(in the rows, 128 means zero)
Each path is a new rotation, seen through one point. The rows after it are directions, each followed by how far the rotation turns it, in degrees per step (0 if it stays put).
Each turn is a multiple of 5 degrees from 10 to 175, or 0.
Each row of a path follows its step; steps can be skipped.
path 1
step 1: [126 119 117 138 120 129 127 121 130 134 121 129 124 124 134 119 126 128
 123 121 120 127 135 128 123 124 130 124 131 126 126 131 126 120 138 137
 126 113 127 123 125 132 131 127 132 128 127 133 136 137 137 122 123 138
 129 132 124 118 134 126 126 117 125 127 128 125 129 127 137 132 128]
step 2: [128 138 130 134 138 122 136 128 128 135 123 134 134 122 118 121 122 130
 128 128 137 136 141 142 125 127 133 129 134 129 136 125 123 127 121 128
 129 129 135 132 137 123 124 132 131 136 120 124 129 124 126 127 136 122
 131 123 124 135 130 130 125 134 122 121 126 138 126 123 129 137 134]
step 4: [133 132 123 128 122 129 133 130 121 125 128 135 127 128 124 122 130 131
 120 115 130 125 136 134 129 138 135 135 125 132 124 127 132 128 121 135
 133 123 128 133 129 135 123 130 128 133 131 117 128 130 124 134 119 123
 124 120 123 131 115 133 125 125 138 125 120 122 117 125 142 136 127]
step 6: [139 130 119 137 132 132 124 125 128 129 118 125 123 134 124 131 120 136
 124 124 120 125 129 136 131 124 137 133 134 129 129 121 116 119 136 125
 129 118 136 120 126 131 122 134 130 129 122 128 127 134 136 124 123 127
 133 120 123 124 124 120 131 137 135 125 135 124 121 130 134 128 130]
step 8: [130 133 117 129 123 139 134 128 138 128 133 130 127 127 129 123 132 129
 141 128 119 133 122 136 132 123 137 124 127 133 123 129 124 126 129 134
 132 129 139 131 133 140 133 134 136 129 122 123 117 124 125 129 119 130
 128 130 129 134 122 134 132 130 126 129 134 134 128 143 129 132 124]
step 12: [129 132 125 128 121 127 128 134 128 122 130 132 121 126 124 120 125 128
 125 119 124 133 126 132 130 134 131 131 127 119 120 122 118 127 124 128
 130 124 119 126 121 131 120 126 126 123 124 121 132 129 124 138 120 130
 115 138 107 130 137 129 131 122 120 127 133 129 131 135 124 131 133]
step 13: [140 131 120 120 118 131 128 123 126 126 131 127 130 125 130 119 130 132
 134 133 134 126 132 137 116 128 132 126 129 137 126 119 133 131 125 128
 131 132 137 129 129 128 134 141 129 133 132 129 127 136 121 122 128 132
 135 134 131 132 119 138 119 127 133 114 129 131 132 133 133 125 129]
step 18: [136 124 132 124 134 123 128 120 132 120 122 122 131 133 128 123 117 131
 132 119 132 128 125 126 125 121 131 134 127 131 117 126 131 127 122 134
 127 131 136 134 133 124 133 127 126 133 133 124 134 131 124 121 124 131
 129 139 122 131 136 139 122 133 128 116 137 128 129 122 127 112 127]
step 27: [127 140 126 128 130 126 123 128 127 125 115 131 130 132 137 125 121 134
 129 118 116 131 138 132 132 124 130 132 128 128 120 129 125 127 128 137
 125 130 135 137 129 128 119 121 136 133 124 128 127 132 139 125 129 123
 123 132 121 127 128 131 119 129 138 127 129 117 128 127 137 134 139]
[127 128 128 128 127 128 127 129 128 127 127 128 127 129 128 128 126 126
 128 129 127 127 129 125 131 129 127 129 126 128 128 130 128 127 129 129
 130 129 129 129 129 130 128 130 127 128 128 125 127 128 129 130 127 130
 127 130 129 128 127 129 130 127 129 128 126 130 127 125 126 128 130]
95
[130 128 128 128 128 128 128 128 130 125 127 125 128 125 129 130 127 128
 129 126 128 126 126 129 128 128 130 131 128 127 130 127 128 128 129 127
 128 128 126 127 127 127 128 128 129 126 129 126 128 128 129 127 128 128
 127 129 127 129 129 125 130 127 128 131 129 129 126 127 128 127 128]
125
[129 128 129 127 128 127 126 128 126 128 129 128 128 126 124 126 130 128
 130 129 126 128 127 130 128 129 127 128 125 127 127 127 129 128 128 127
 127 126 128 128 128 128 129 129 128 127 125 128 126 126 128 129 128 128
 126 130 127 130 126 129 126 129 127 129 127 127 127 128 126 128 127]
80
[129 129 129 129 129 125 126 125 127 129 128 129 129 128 128 131 126 129
 128 129 130 129 129 126 131 127 127 127 128 125 128 128 129 129 128 128
 128 129 131 128 129 128 128 128 128 128 127 127 128 129 128 129 129 129
 130 128 125 130 128 127 129 129 129 129 128 127 129 130 131 128 126]
90
[128 127 125 130 128 126 127 128 126 129 127 128 128 130 129 127 127 129
 127 129 126 127 126 130 128 128 127 129 127 126 127 130 129 126 127 128
 128 129 128 126 125 130 128 125 127 128 128 130 127 129 128 125 128 127
 127 128 129 128 127 127 129 127 130 128 126 130 126 129 129 129 128]
140
[127 125 128 126 126 127 127 129 126 127 128 129 128 130 129 129 127 125
 129 127 126 128 129 127 128 129 130 128 130 129 129 130 127 129 127 128
 127 126 127 129 128 129 129 126 126 128 126 128 127 127 128 126 130 129
 130 129 125 129 129 128 130 128 128 129 128 128 130 130 126 128 129]
160
